In the data rows, 128 means zero.
Here are some numbered points:
[127, 91, 149, 189, 83, 82, 99, 170, 186, 132, 127, 124] 0
[155, 152, 101, 120, 148, 134, 155, 107, 141, 95, 148, 145] 1
[167, 101, 84, 118, 154, 99, 181, 100, 113, 92, 126, 80] 2
[91, 126, 124, 112, 125, 156, 113, 89, 91, 149, 101, 110] 3
[93, 81, 120, 116, 93, 119, 103, 123, 98, 138, 91, 97] 4
[115, 102, 198, 218, 86, 100, 108, 190, 179, 137, 120, 129] 5
[100, 133, 125, 133, 127, 166, 108, 112, 111, 143, 87, 108] 6
[128, 177, 152, 126, 166, 127, 98, 171, 161, 179, 179, 175] 7
[96, 118, 120, 113, 122, 137, 110, 100, 91, 139, 94, 103] 8
[200, 110, 89, 143, 154, 83, 150, 94, 145, 79, 156, 153] 9
[93, 111, 99, 113, 130, 161, 127, 95, 92, 106, 74, 85] 10
[156, 123, 84, 113, 161, 160, 219, 92, 106, 75, 130, 84] 11
[98, 179, 114, 111, 153, 203, 151, 93, 96, 126, 124, 123] 12
[192, 97, 77, 117, 163, 85, 186, 103, 116, 76, 140, 67] 13
[127, 161, 137, 114, 146, 139, 121, 139, 139, 153, 154, 152] 14
[128, 80, 114, 178, 77, 82, 101, 161, 175, 112, 122, 120] 15
[144, 200, 96, 116, 172, 211, 208, 99, 112, 77, 155, 139] 16
[138, 175, 134, 118, 147, 140, 124, 133, 140, 144, 163, 170] 17
[91, 125, 123, 111, 123, 153, 110, 96, 89, 141, 96, 103] 18
[119, 143, 151, 130, 132, 136, 114, 148, 135, 168, 142, 147] 19
[255, 118, 78, 132, 180, 83, 168, 93, 141, 77, 177, 183] 20
[126, 97, 144, 158, 101, 89, 101, 156, 154, 132, 123, 127] 21
[122, 92, 133, 115, 89, 101, 113, 145, 121, 124, 110, 102] 22
[178, 122, 98, 130, 146, 93, 156, 99, 131, 76, 140, 149] 23
[143, 130, 146, 176, 139, 91, 111, 178, 198, 137, 163, 170] 24
[128, 147, 196, 174, 151, 86, 99, 210, 201, 174, 167, 169] 25
[184, 121, 93, 134, 151, 77, 151, 92, 144, 78, 154, 155] 26
[194, 89, 78, 98, 161, 84, 189, 97, 124, 71, 122, 67] 27
[116, 98, 134, 127, 86, 101, 104, 137, 129, 127, 116, 108] 28
[140, 82, 121, 178, 104, 82, 108, 161, 184, 109, 129, 125] 29
[132, 154, 114, 122, 139, 147, 145, 99, 124, 129, 135, 139] 30
[126, 200, 129, 115, 161, 178, 134, 94, 125, 154, 164, 156] 31
[99, 148, 118, 114, 135, 169, 100, 107, 93, 154, 90, 104] 32
[132, 96, 113, 167, 91, 94, 111, 150, 167, 110, 129, 126] 33
[118, 106, 135, 128, 89, 104, 105, 137, 130, 130, 121, 114] 34
[163, 115, 105, 129, 145, 92, 156, 107, 131, 85, 142, 124] 35
[185, 118, 96, 125, 152, 83, 166, 110, 141, 83, 150, 124] 36
[98, 127, 126, 112, 123, 152, 106, 100, 94, 144, 101, 112] 37
[136, 110, 153, 203, 111, 95, 104, 185, 218, 133, 148, 148] 38
[123, 180, 139, 113, 154, 159, 122, 127, 129, 168, 159, 152] 39
[112, 175, 126, 114, 147, 164, 126, 113, 123, 164, 147, 122] 40
[162, 85, 109, 207, 129, 83, 109, 192, 242, 101, 159, 168] 41
[104, 97, 134, 117, 93, 122, 98, 137, 105, 144, 98, 99] 42
[136, 131, 96, 113, 141, 138, 156, 93, 124, 81, 139, 125] 43
[115, 130, 136, 113, 125, 134, 110, 137, 127, 151, 130, 123] 44
[119, 116, 115, 116, 124, 131, 125, 103, 118, 119, 121, 110] 45
[138, 255, 122, 101, 186, 210, 145, 91, 120, 138, 195, 177] 46
[122, 104, 193, 231, 77, 83, 100, 205, 230, 148, 144, 141] 47
[126, 111, 133, 129, 122, 121, 116, 146, 156, 116, 140, 135] 48
[133, 113, 149, 184, 126, 86, 103, 180, 193, 134, 152, 157] 49
[104, 130, 155, 113, 125, 141, 98, 151, 101, 171, 115, 123] 50
[139, 164, 121, 126, 151, 147, 142, 110, 140, 123, 156, 151] 51
[155, 152, 95, 113, 162, 174, 217, 94, 121, 76, 146, 110] 52
[132, 132, 128, 116, 128, 131, 126, 129, 138, 129, 135, 131] 53
[94, 133, 134, 113, 135, 172, 98, 94, 87, 180, 77, 107] 54
[95, 135, 128, 112, 128, 157, 110, 99, 97, 150, 108, 115] 55
[98, 129, 135, 112, 131, 169, 96, 109, 85, 189, 78, 111] 56
[115, 129, 125, 113, 128, 140, 119, 122, 119, 135, 120, 118] 57
[194, 135, 107, 149, 158, 76, 149, 102, 153, 78, 171, 188] 58
[95, 108, 101, 114, 126, 162, 128, 94, 86, 103, 77, 85] 59
[105, 154, 92, 112, 163, 214, 221, 93, 94, 75, 121, 96] 60
[161, 144, 108, 129, 148, 83, 146, 93, 145, 96, 159, 165] 61
[97, 123, 114, 103, 129, 161, 103, 84, 93, 137, 92, 113] 62
[105, 133, 161, 111, 123, 140, 101, 157, 113, 179, 125, 129] 63
[102, 120, 140, 108, 118, 142, 99, 130, 103, 148, 112, 111] 64
[144, 180, 114, 113, 153, 157, 154, 93, 128, 114, 160, 156] 65
[203, 112, 93, 141, 152, 82, 147, 95, 157, 81, 162, 168] 66
[99, 138, 130, 114, 132, 159, 111, 102, 101, 153, 113, 116] 67
[108, 123, 143, 115, 118, 130, 98, 143, 123, 156, 123, 120] 68
[131, 111, 131, 164, 117, 97, 112, 159, 162, 128, 139, 138] 69
[152, 179, 115, 113, 154, 153, 153, 101, 127, 105, 163, 159] 70
[96, 109, 108, 114, 122, 155, 123, 102, 92, 110, 83, 91] 71
[121, 104, 133, 143, 108, 94, 108, 154, 151, 125, 113, 125] 72
[115, 86, 206, 224, 75, 85, 97, 202, 184, 149, 124, 127] 73
[125, 178, 155, 113, 155, 135, 107, 161, 145, 175, 174, 166] 74
[151, 215, 123, 135, 162, 161, 149, 112, 154, 123, 191, 187] 75
[109, 120, 135, 116, 107, 131, 103, 134, 110, 149, 114, 112] 76
[127, 168, 134, 115, 150, 146, 122, 125, 130, 147, 157, 153] 77
[101, 165, 118, 118, 143, 185, 143, 103, 105, 127, 123, 121] 78
[171, 110, 120, 204, 143, 78, 111, 203, 231, 111, 186, 210] 79
[133, 169, 119, 112, 146, 157, 145, 101, 121, 129, 146, 148] 80
[128, 131, 111, 113, 137, 139, 135, 104, 122, 117, 128, 121] 81
[132, 147, 134, 111, 146, 119, 119, 139, 147, 143, 157, 154] 82
[202, 93, 68, 129, 140, 96, 180, 94, 123, 70, 134, 103] 83
[107, 99, 148, 107, 95, 128, 113, 133, 115, 132, 105, 103] 84
[111, 92, 248, 212, 73, 82, 104, 220, 176, 170, 131, 127] 85
[181, 240, 121, 114, 182, 117, 163, 107, 128, 102, 200, 240] 86
[127, 134, 96, 112, 165, 185, 228, 96, 100, 81, 122, 86] 87
[154, 179, 113, 114, 155, 137, 155, 97, 141, 109, 168, 169] 88
[168, 116, 95, 114, 150, 93, 167, 89, 113, 75, 141, 116] 89
[128, 91, 129, 169, 103, 86, 108, 162, 162, 119, 125, 128] 90
[93, 112, 137, 115, 110, 140, 100, 129, 89, 155, 98, 109] 91
[94, 135, 237, 113, 140, 135, 99, 206, 92, 242, 117, 136] 92
[106, 145, 120, 115, 133, 165, 132, 103, 107, 129, 119, 117] 93
[127, 82, 128, 182, 88, 84, 101, 162, 176, 115, 127, 120] 94
[109, 98, 145, 114, 94, 119, 102, 149, 117, 141, 100, 104] 95
[163, 99, 79, 117, 155, 107, 182, 94, 105, 89, 115, 70] 96
[255, 138, 76, 129, 184, 83, 172, 94, 142, 74, 185, 217] 97
[112, 150, 136, 113, 132, 157, 116, 115, 115, 153, 132, 132] 98
[203, 118, 79, 114, 168, 84, 203, 93, 120, 77, 146, 96] 99
[123, 95, 143, 153, 82, 90, 100, 161, 153, 144, 119, 101] 100
[110, 89, 139, 128, 76, 112, 97, 158, 125, 148, 109, 113] 101
[92, 89, 117, 117, 90, 122, 99, 119, 97, 128, 87, 96] 102
[162, 165, 113, 112, 156, 109, 149, 93, 144, 106, 172, 176] 103
[104, 93, 139, 116, 91, 117, 100, 143, 107, 139, 96, 107] 104
[121, 94, 141, 152, 93, 95, 99, 159, 150, 130, 120, 122] 105
[112, 149, 142, 115, 133, 135, 109, 132, 119, 166, 128, 132] 106
[126, 191, 152, 123, 159, 135, 112, 157, 150, 174, 179, 169] 107
[103, 96, 138, 111, 89, 116, 99, 142, 116, 137, 105, 108] 108
[157, 174, 114, 115, 159, 125, 142, 106, 145, 115, 168, 175] 109
[123, 99, 130, 148, 104, 90, 109, 147, 147, 126, 124, 123] 110
[115, 171, 136, 114, 147, 156, 118, 122, 129, 161, 149, 157] 111
[105, 111, 152, 114, 102, 122, 101, 154, 118, 157, 114, 119] 112
[122, 93, 148, 177, 85, 82, 99, 170, 172, 133, 124, 123] 113
[107, 132, 130, 115, 139, 156, 109, 95, 94, 167, 88, 115] 114
[137, 186, 91, 109, 173, 227, 229, 95, 104, 70, 142, 120] 115
[113, 107, 142, 136, 96, 107, 104, 152, 144, 134, 121, 122] 116
[115, 150, 123, 114, 141, 158, 131, 103, 106, 141, 125, 125] 117
[124, 198, 138, 111, 163, 166, 121, 135, 145, 166, 172, 160] 118
[96, 87, 191, 123, 73, 99, 97, 183, 94, 157, 100, 112] 119
[167, 99, 82, 115, 135, 84, 152, 95, 116, 84, 121, 91] 120
[95, 111, 169, 112, 99, 131, 98, 157, 92, 174, 104, 118] 121
[100, 145, 118, 112, 139, 177, 114, 94, 93, 143, 90, 108] 122
[119, 133, 132, 115, 134, 143, 113, 134, 126, 146, 134, 129] 123
[93, 105, 98, 111, 124, 163, 127, 95, 86, 103, 76, 82] 124
[179, 135, 126, 184, 160, 97, 113, 186, 191, 123, 188, 229] 125
[110, 109, 144, 111, 106, 121, 100, 147, 124, 148, 115, 121] 126
[118, 121, 130, 112, 123, 134, 108, 128, 132, 135, 123, 124] 127
[164, 174, 130, 120, 157, 152, 180, 114, 129, 96, 167, 157] 128
[127, 105, 195, 216, 90, 97, 117, 191, 193, 138, 136, 135] 129
[194, 101, 78, 112, 166, 80, 200, 94, 108, 81, 138, 72] 130
[128, 178, 155, 119, 157, 132, 109, 162, 153, 174, 180, 169] 131
[119, 98, 143, 130, 98, 115, 99, 153, 135, 138, 113, 112] 132
[117, 124, 134, 112, 124, 134, 107, 131, 131, 140, 124, 125] 133
[170, 86, 78, 113, 144, 84, 168, 93, 118, 78, 126, 83] 134
[192, 127, 73, 109, 178, 109, 226, 98, 115, 75, 151, 76] 135
[94, 91, 128, 114, 85, 129, 98, 126, 86, 142, 76, 94] 136
[120, 108, 240, 149, 88, 90, 108, 199, 146, 171, 135, 139] 137
[138, 92, 157, 222, 94, 83, 99, 198, 239, 127, 143, 148] 138
[105, 99, 140, 105, 88, 129, 103, 137, 87, 155, 85, 116] 139
[96, 75, 136, 114, 78, 120, 104, 148, 82, 137, 92, 91] 140
[137, 185, 120, 114, 157, 161, 146, 95, 130, 126, 161, 158] 141
[138, 109, 134, 171, 122, 91, 111, 165, 184, 125, 145, 147] 142
[89, 90, 139, 111, 64, 131, 102, 146, 89, 154, 71, 103] 143
[137, 93, 122, 172, 102, 90, 114, 156, 171, 114, 135, 127] 144
[110, 125, 122, 114, 111, 127, 115, 117, 94, 129, 101, 119] 145
[121, 95, 129, 127, 95, 104, 104, 146, 134, 128, 117, 126] 146
[140, 101, 124, 169, 119, 91, 115, 154, 176, 116, 138, 139] 147
[162, 139, 121, 128, 144, 91, 151, 106, 148, 87, 153, 147] 148
[115, 228, 121, 115, 167, 208, 156, 100, 110, 134, 162, 143] 149
[102, 110, 108, 124, 127, 152, 122, 108, 105, 109, 89, 99] 150
[133, 178, 137, 111, 152, 139, 123, 140, 141, 150, 165, 165] 151
[125, 119, 132, 115, 125, 123, 111, 135, 124, 142, 126, 118] 152
[99, 124, 134, 117, 125, 165, 122, 120, 85, 175, 82, 105] 153
[129, 168, 92, 111, 167, 215, 228, 97, 101, 78, 131, 108] 154
[106, 102, 125, 113, 115, 128, 112, 124, 94, 138, 94, 100] 155
[130, 211, 133, 112, 171, 170, 130, 118, 130, 161, 185, 167] 156
[153, 117, 83, 113, 160, 152, 229, 85, 107, 93, 127, 73] 157
[129, 101, 126, 136, 112, 96, 120, 138, 139, 122, 123, 112] 158
[119, 120, 111, 111, 129, 137, 129, 93, 113, 116, 121, 109] 159
[194, 222, 103, 113, 182, 93, 163, 97, 129, 90, 198, 250] 160
[129, 85, 166, 237, 76, 82, 98, 202, 240, 134, 134, 138] 161
[200, 100, 78, 126, 152, 84, 165, 92, 132, 78, 142, 113] 162
[157, 255, 119, 114, 187, 185, 162, 94, 131, 116, 207, 202] 163
[114, 130, 127, 112, 127, 143, 114, 122, 126, 135, 123, 123] 164
[191, 178, 107, 147, 180, 83, 138, 139, 175, 98, 207, 255] 165
[115, 109, 140, 127, 99, 113, 108, 144, 129, 133, 123, 121] 166
[155, 137, 112, 122, 144, 89, 141, 100, 141, 103, 156, 156] 167
[95, 133, 118, 117, 129, 184, 99, 94, 75, 157, 70, 102] 168
[105, 117, 153, 131, 111, 133, 100, 143, 119, 147, 115, 116] 169
[110, 100, 146, 128, 95, 111, 99, 154, 128, 146, 111, 116] 170
[113, 87, 143, 116, 87, 111, 110, 146, 94, 139, 98, 104] 171
[107, 102, 100, 135, 124, 145, 128, 107, 99, 101, 91, 99] 172
[93, 88, 124, 113, 91, 133, 99, 121, 87, 137, 75, 92] 173
[109, 85, 133, 128, 76, 102, 98, 145, 129, 127, 105, 107] 174
[132, 176, 130, 110, 158, 138, 128, 128, 149, 148, 166, 169] 175
[196, 113, 94, 143, 156, 94, 156, 87, 139, 74, 158, 151] 176
[109, 132, 146, 114, 127, 138, 96, 141, 119, 161, 125, 126] 177
[178, 182, 117, 123, 168, 89, 145, 101, 145, 100, 187, 218] 178
[95, 121, 189, 114, 112, 148, 102, 163, 88, 201, 83, 119] 179
[94, 116, 122, 113, 128, 154, 107, 97, 92, 139, 92, 103] 180
[109, 95, 134, 124, 86, 115, 107, 139, 120, 144, 110, 113] 181
[100, 178, 113, 119, 160, 213, 132, 85, 76, 139, 96, 120] 182
[137, 127, 106, 113, 138, 133, 149, 99, 121, 97, 130, 120] 183
[125, 92, 143, 183, 91, 83, 99, 174, 185, 130, 126, 129] 184
[139, 141, 121, 113, 142, 127, 134, 128, 135, 128, 150, 136] 185
[108, 91, 141, 112, 73, 108, 99, 147, 125, 135, 105, 109] 186
[124, 118, 153, 145, 116, 103, 102, 163, 160, 143, 138, 135] 187
[94, 92, 166, 115, 77, 122, 96, 162, 90, 159, 94, 108] 188
[141, 128, 146, 176, 138, 92, 109, 177, 195, 137, 160, 168] 189
[128, 114, 102, 112, 129, 138, 139, 93, 117, 104, 116, 110] 190
[169, 110, 112, 148, 134, 82, 145, 114, 150, 90, 144, 138] 191
[121, 121, 120, 130, 127, 132, 127, 111, 133, 120, 126, 122] 192
[133, 179, 130, 112, 152, 155, 136, 104, 133, 142, 164, 157] 193
[95, 100, 125, 116, 110, 138, 98, 123, 88, 142, 74, 97] 194
[134, 84, 156, 220, 94, 87, 100, 197, 233, 129, 142, 141] 195
[192, 108, 93, 115, 153, 88, 176, 104, 118, 91, 134, 94] 196
[131, 108, 171, 211, 108, 84, 100, 197, 223, 142, 147, 151] 197
[142, 109, 121, 169, 116, 94, 119, 154, 177, 116, 148, 140] 198
[122, 100, 207, 218, 83, 90, 106, 204, 203, 157, 140, 143] 199
[142, 90, 122, 168, 111, 84, 119, 147, 167, 118, 127, 123] 200
[154, 243, 119, 112, 180, 179, 158, 94, 132, 123, 201, 198] 201
New points follow, each followed by the numbers of its two nearest points above by angle, nearest first.
[110, 99, 144, 141, 88, 103, 99, 156, 144, 133, 115, 117] 116 105
[113, 197, 124, 113, 161, 194, 139, 95, 111, 148, 151, 137] 149 31
[118, 147, 124, 120, 131, 142, 132, 115, 129, 139, 137, 125] 40 31
[169, 152, 101, 115, 155, 119, 166, 95, 131, 78, 156, 152] 1 23
[106, 129, 108, 107, 128, 151, 132, 100, 120, 124, 121, 110] 159 93
[98, 152, 114, 113, 140, 182, 137, 91, 96, 128, 115, 113] 93 78
[118, 170, 149, 115, 148, 147, 118, 138, 135, 158, 159, 157] 14 118
[200, 113, 90, 141, 153, 83, 153, 95, 144, 78, 156, 155] 9 176
[184, 114, 88, 113, 154, 104, 179, 96, 125, 84, 143, 119] 99 89
[118, 152, 105, 116, 154, 199, 209, 105, 93, 95, 117, 100] 60 154
[107, 141, 162, 112, 128, 141, 101, 155, 117, 184, 126, 133] 63 177
[172, 89, 75, 114, 148, 82, 171, 94, 119, 77, 126, 80] 134 120
[192, 132, 101, 142, 158, 81, 151, 96, 155, 78, 168, 191] 58 66
[94, 131, 216, 111, 131, 140, 97, 192, 90, 243, 86, 129] 92 179
[95, 148, 117, 113, 144, 189, 118, 94, 89, 144, 79, 106] 122 168
[97, 131, 255, 114, 128, 116, 101, 225, 100, 218, 137, 145] 92 63
[193, 191, 109, 125, 176, 79, 156, 92, 151, 84, 202, 238] 178 160
[126, 117, 100, 104, 133, 129, 141, 98, 111, 97, 113, 98] 190 159
[179, 90, 89, 101, 148, 88, 173, 107, 126, 82, 120, 76] 27 134
[121, 202, 111, 112, 164, 211, 170, 94, 107, 112, 148, 136] 149 16
[117, 135, 161, 124, 136, 130, 97, 162, 138, 166, 139, 138] 19 92
[100, 161, 112, 111, 142, 178, 131, 89, 98, 126, 119, 117] 93 78
[83, 101, 129, 114, 100, 147, 94, 123, 87, 150, 73, 102] 194 91
[121, 144, 128, 113, 132, 140, 124, 122, 128, 141, 137, 131] 40 111
[98, 154, 113, 111, 140, 172, 133, 104, 97, 133, 124, 119] 93 78
[168, 112, 121, 142, 134, 82, 146, 115, 141, 94, 144, 138] 191 9
[139, 200, 119, 111, 162, 176, 146, 95, 126, 124, 167, 166] 141 46
[118, 132, 121, 121, 129, 146, 116, 105, 101, 128, 120, 122] 62 37
[107, 92, 142, 114, 74, 107, 99, 149, 124, 138, 104, 110] 186 181
[107, 92, 143, 113, 76, 110, 98, 148, 121, 136, 106, 109] 186 108
[120, 102, 134, 137, 105, 101, 104, 149, 140, 130, 123, 117] 105 116
[113, 112, 136, 114, 110, 124, 106, 138, 123, 143, 115, 116] 126 95
[114, 153, 100, 121, 147, 189, 182, 110, 99, 76, 119, 109] 60 154
[126, 94, 178, 204, 87, 84, 111, 183, 163, 138, 127, 127] 73 5
[103, 126, 128, 114, 121, 140, 106, 109, 101, 142, 107, 115] 37 18
[93, 129, 124, 113, 128, 172, 105, 104, 86, 146, 77, 104] 168 37
[103, 94, 135, 113, 88, 115, 97, 141, 112, 138, 104, 106] 108 104
[180, 184, 118, 124, 169, 92, 147, 103, 146, 99, 191, 220] 178 160
[105, 128, 231, 126, 134, 120, 101, 206, 105, 212, 133, 140] 92 63
[181, 130, 112, 147, 148, 80, 141, 110, 151, 88, 162, 176] 58 66
[93, 90, 139, 111, 67, 127, 102, 147, 95, 151, 77, 103] 143 104
[139, 149, 123, 113, 138, 128, 131, 123, 140, 128, 149, 149] 109 185
[119, 126, 111, 118, 135, 137, 137, 102, 104, 111, 122, 115] 159 190
[101, 84, 193, 114, 78, 111, 100, 184, 90, 169, 102, 120] 119 188
[85, 112, 135, 105, 107, 140, 95, 133, 89, 151, 81, 103] 91 194
[102, 86, 184, 115, 77, 109, 100, 178, 96, 164, 103, 118] 119 188
[141, 130, 92, 114, 149, 154, 181, 95, 115, 82, 129, 111] 11 52
[143, 149, 120, 118, 142, 120, 132, 121, 142, 123, 153, 154] 109 103
[98, 96, 154, 113, 85, 118, 98, 156, 96, 151, 96, 112] 188 104
[133, 104, 132, 162, 104, 83, 109, 162, 163, 121, 124, 125] 90 184
[100, 84, 192, 114, 77, 109, 100, 184, 90, 167, 101, 118] 119 188
[182, 163, 113, 150, 165, 83, 132, 143, 174, 104, 194, 238] 165 178
[132, 150, 178, 139, 158, 97, 107, 199, 188, 164, 174, 180] 25 7
[134, 106, 145, 146, 105, 90, 107, 149, 143, 135, 116, 128] 21 105
[108, 95, 245, 230, 77, 88, 107, 217, 170, 173, 126, 127] 85 73
[112, 139, 151, 109, 120, 139, 100, 156, 130, 170, 131, 132] 63 44
[147, 142, 97, 114, 147, 138, 160, 97, 121, 79, 136, 130] 43 183
[130, 177, 104, 110, 165, 213, 206, 105, 102, 91, 137, 121] 115 154
[111, 118, 141, 113, 113, 126, 102, 143, 125, 146, 121, 123] 126 112
[180, 134, 84, 109, 173, 116, 207, 102, 115, 89, 151, 88] 135 99
[93, 110, 118, 113, 118, 153, 123, 111, 86, 118, 80, 93] 71 124
[102, 133, 162, 112, 123, 136, 101, 152, 111, 177, 121, 129] 63 50
[198, 100, 85, 114, 153, 82, 178, 96, 128, 85, 146, 119] 162 36
[95, 88, 163, 112, 73, 113, 99, 159, 90, 154, 91, 107] 188 104
[92, 120, 133, 118, 123, 146, 99, 126, 96, 152, 100, 108] 91 64
[129, 140, 126, 110, 134, 128, 127, 124, 138, 133, 152, 135] 185 53
[124, 118, 152, 144, 115, 102, 102, 162, 158, 143, 138, 137] 187 197
[96, 107, 169, 112, 93, 128, 98, 160, 93, 170, 102, 116] 121 188
[102, 113, 154, 114, 94, 142, 117, 152, 93, 145, 105, 113] 188 121
[104, 94, 138, 115, 88, 115, 99, 145, 119, 138, 107, 108] 108 186
[247, 143, 82, 128, 178, 95, 169, 93, 139, 83, 178, 205] 97 20
[255, 165, 86, 116, 185, 81, 174, 99, 144, 73, 191, 241] 97 20
[191, 134, 102, 144, 160, 87, 145, 106, 158, 87, 172, 192] 58 97
[92, 107, 127, 112, 109, 142, 99, 115, 87, 145, 84, 102] 194 91
[128, 126, 99, 111, 143, 165, 174, 99, 104, 99, 113, 100] 87 60
[95, 110, 125, 114, 110, 149, 109, 117, 93, 138, 85, 108] 194 173
[120, 94, 145, 172, 89, 83, 99, 168, 167, 133, 122, 125] 113 21
[134, 117, 187, 221, 107, 83, 101, 214, 237, 140, 151, 151] 197 38
[118, 123, 112, 114, 129, 142, 133, 94, 116, 117, 120, 115] 159 190
[153, 153, 115, 112, 144, 109, 141, 100, 140, 110, 159, 164] 103 178
[102, 129, 134, 118, 123, 145, 104, 126, 114, 152, 115, 116] 64 56
[114, 152, 149, 116, 131, 125, 103, 143, 125, 176, 138, 140] 106 19
[111, 94, 141, 112, 86, 108, 98, 151, 127, 136, 110, 114] 186 166
[120, 149, 227, 114, 150, 119, 111, 195, 99, 207, 146, 167] 92 19
[180, 136, 87, 110, 174, 116, 208, 105, 119, 89, 154, 91] 135 99
[94, 105, 168, 113, 87, 136, 100, 156, 89, 187, 77, 111] 121 188
[118, 102, 223, 195, 87, 94, 116, 199, 166, 155, 133, 128] 85 73
[96, 111, 127, 116, 114, 144, 102, 123, 89, 147, 78, 104] 194 91
[112, 188, 109, 116, 157, 203, 168, 88, 99, 119, 125, 129] 12 78
[121, 118, 121, 113, 121, 122, 122, 122, 130, 126, 125, 120] 45 102
[146, 127, 149, 202, 119, 100, 113, 180, 219, 120, 159, 162] 38 49
[178, 145, 110, 140, 158, 85, 142, 108, 164, 103, 161, 185] 58 61
[117, 140, 152, 119, 132, 130, 105, 151, 133, 159, 138, 138] 19 63
[97, 135, 254, 114, 140, 126, 98, 216, 90, 233, 132, 142] 92 63
[208, 117, 76, 112, 171, 84, 212, 93, 117, 77, 145, 87] 99 130
[91, 154, 110, 111, 140, 179, 136, 98, 88, 132, 118, 112] 93 78
[102, 149, 119, 113, 142, 180, 115, 95, 94, 141, 93, 116] 122 32
[108, 87, 144, 116, 87, 112, 95, 145, 129, 135, 114, 110] 186 108
[103, 136, 123, 112, 118, 143, 108, 132, 124, 143, 129, 129] 164 44
[104, 105, 130, 115, 101, 125, 101, 133, 112, 138, 102, 107] 42 104
[137, 136, 95, 113, 143, 139, 157, 93, 125, 78, 141, 128] 43 183
[129, 156, 91, 110, 159, 205, 221, 97, 103, 81, 128, 104] 154 60
[139, 178, 120, 112, 147, 156, 145, 104, 131, 125, 160, 154] 141 65
[94, 134, 130, 114, 132, 172, 100, 92, 89, 175, 77, 106] 54 114
[160, 92, 90, 112, 141, 90, 157, 104, 118, 91, 123, 87] 134 120
[134, 107, 96, 115, 131, 133, 152, 89, 122, 93, 124, 99] 190 183
[167, 144, 126, 113, 157, 135, 179, 116, 125, 98, 151, 130] 128 52
[116, 125, 118, 112, 126, 148, 133, 100, 112, 119, 117, 116] 159 59
[93, 99, 162, 112, 76, 125, 100, 153, 88, 167, 85, 110] 188 139
[190, 163, 115, 161, 171, 87, 132, 163, 176, 104, 204, 255] 165 125
[130, 129, 121, 130, 121, 132, 123, 136, 139, 129, 146, 144] 125 79
[113, 149, 92, 109, 171, 212, 229, 93, 97, 76, 122, 89] 60 87
[112, 140, 142, 117, 122, 139, 105, 137, 120, 157, 127, 124] 177 44
[96, 136, 228, 114, 143, 135, 98, 193, 88, 237, 107, 133] 92 63
[141, 105, 136, 183, 121, 84, 109, 173, 194, 124, 147, 152] 142 49
[115, 123, 150, 115, 113, 128, 104, 146, 124, 148, 118, 126] 112 68
[107, 115, 255, 133, 97, 100, 98, 226, 140, 195, 135, 143] 137 85
[101, 125, 155, 114, 118, 141, 100, 147, 104, 166, 109, 120] 50 179
[197, 105, 78, 113, 168, 84, 215, 92, 112, 78, 135, 75] 130 99
[110, 99, 149, 107, 97, 126, 115, 138, 121, 132, 111, 106] 84 95
[146, 164, 118, 114, 142, 132, 145, 106, 138, 113, 158, 158] 88 109
[107, 98, 138, 114, 91, 118, 99, 143, 119, 138, 108, 109] 108 95
[126, 179, 146, 112, 154, 146, 117, 144, 140, 167, 169, 162] 14 107
[111, 115, 145, 115, 107, 121, 97, 145, 123, 147, 120, 119] 126 112
[107, 83, 133, 127, 74, 108, 104, 140, 118, 138, 103, 106] 181 174
[109, 143, 162, 115, 133, 140, 99, 158, 121, 182, 132, 137] 63 92
[111, 133, 147, 109, 122, 135, 95, 140, 116, 163, 121, 124] 177 50
[109, 129, 160, 109, 125, 135, 96, 156, 118, 168, 128, 127] 63 177
[96, 102, 132, 116, 108, 134, 94, 129, 89, 152, 74, 102] 194 136
[107, 160, 144, 114, 155, 153, 110, 130, 98, 188, 130, 137] 106 98
[121, 133, 136, 106, 120, 135, 109, 137, 129, 153, 117, 123] 44 133
[158, 156, 89, 112, 158, 168, 207, 96, 122, 78, 147, 125] 52 115
[121, 146, 130, 113, 135, 146, 128, 106, 118, 136, 135, 133] 117 98
[129, 147, 82, 113, 171, 218, 255, 95, 97, 82, 128, 80] 87 154
[128, 81, 133, 186, 95, 89, 111, 157, 179, 117, 128, 120] 94 144
[96, 124, 204, 113, 121, 144, 96, 183, 86, 233, 83, 123] 179 92
[94, 116, 190, 114, 108, 145, 99, 166, 85, 201, 78, 116] 179 121
[105, 117, 132, 117, 117, 130, 108, 123, 98, 146, 109, 118] 91 64
[107, 123, 147, 113, 116, 126, 102, 149, 126, 150, 124, 128] 68 112
[103, 100, 114, 116, 101, 127, 112, 114, 101, 119, 97, 102] 102 173
[153, 153, 109, 113, 147, 112, 148, 96, 137, 106, 158, 154] 103 61
[137, 126, 190, 201, 142, 92, 107, 211, 218, 167, 161, 164] 25 189
[157, 165, 98, 108, 155, 145, 163, 96, 133, 92, 151, 146] 1 70
[144, 145, 78, 113, 175, 207, 255, 93, 100, 77, 132, 72] 87 154
[108, 90, 127, 113, 90, 114, 102, 138, 115, 131, 109, 112] 108 104
[94, 133, 222, 113, 134, 136, 98, 196, 94, 230, 114, 132] 92 63
[111, 161, 91, 111, 166, 211, 213, 95, 102, 76, 121, 100] 60 154
[94, 98, 162, 113, 77, 129, 98, 153, 86, 169, 81, 105] 188 139
[132, 113, 102, 115, 131, 134, 146, 95, 123, 101, 126, 105] 190 183
[141, 162, 107, 115, 155, 160, 166, 94, 116, 98, 143, 135] 16 115
[146, 188, 126, 130, 153, 156, 142, 114, 152, 121, 178, 172] 75 51
[154, 100, 113, 188, 136, 95, 112, 179, 212, 105, 152, 169] 41 79
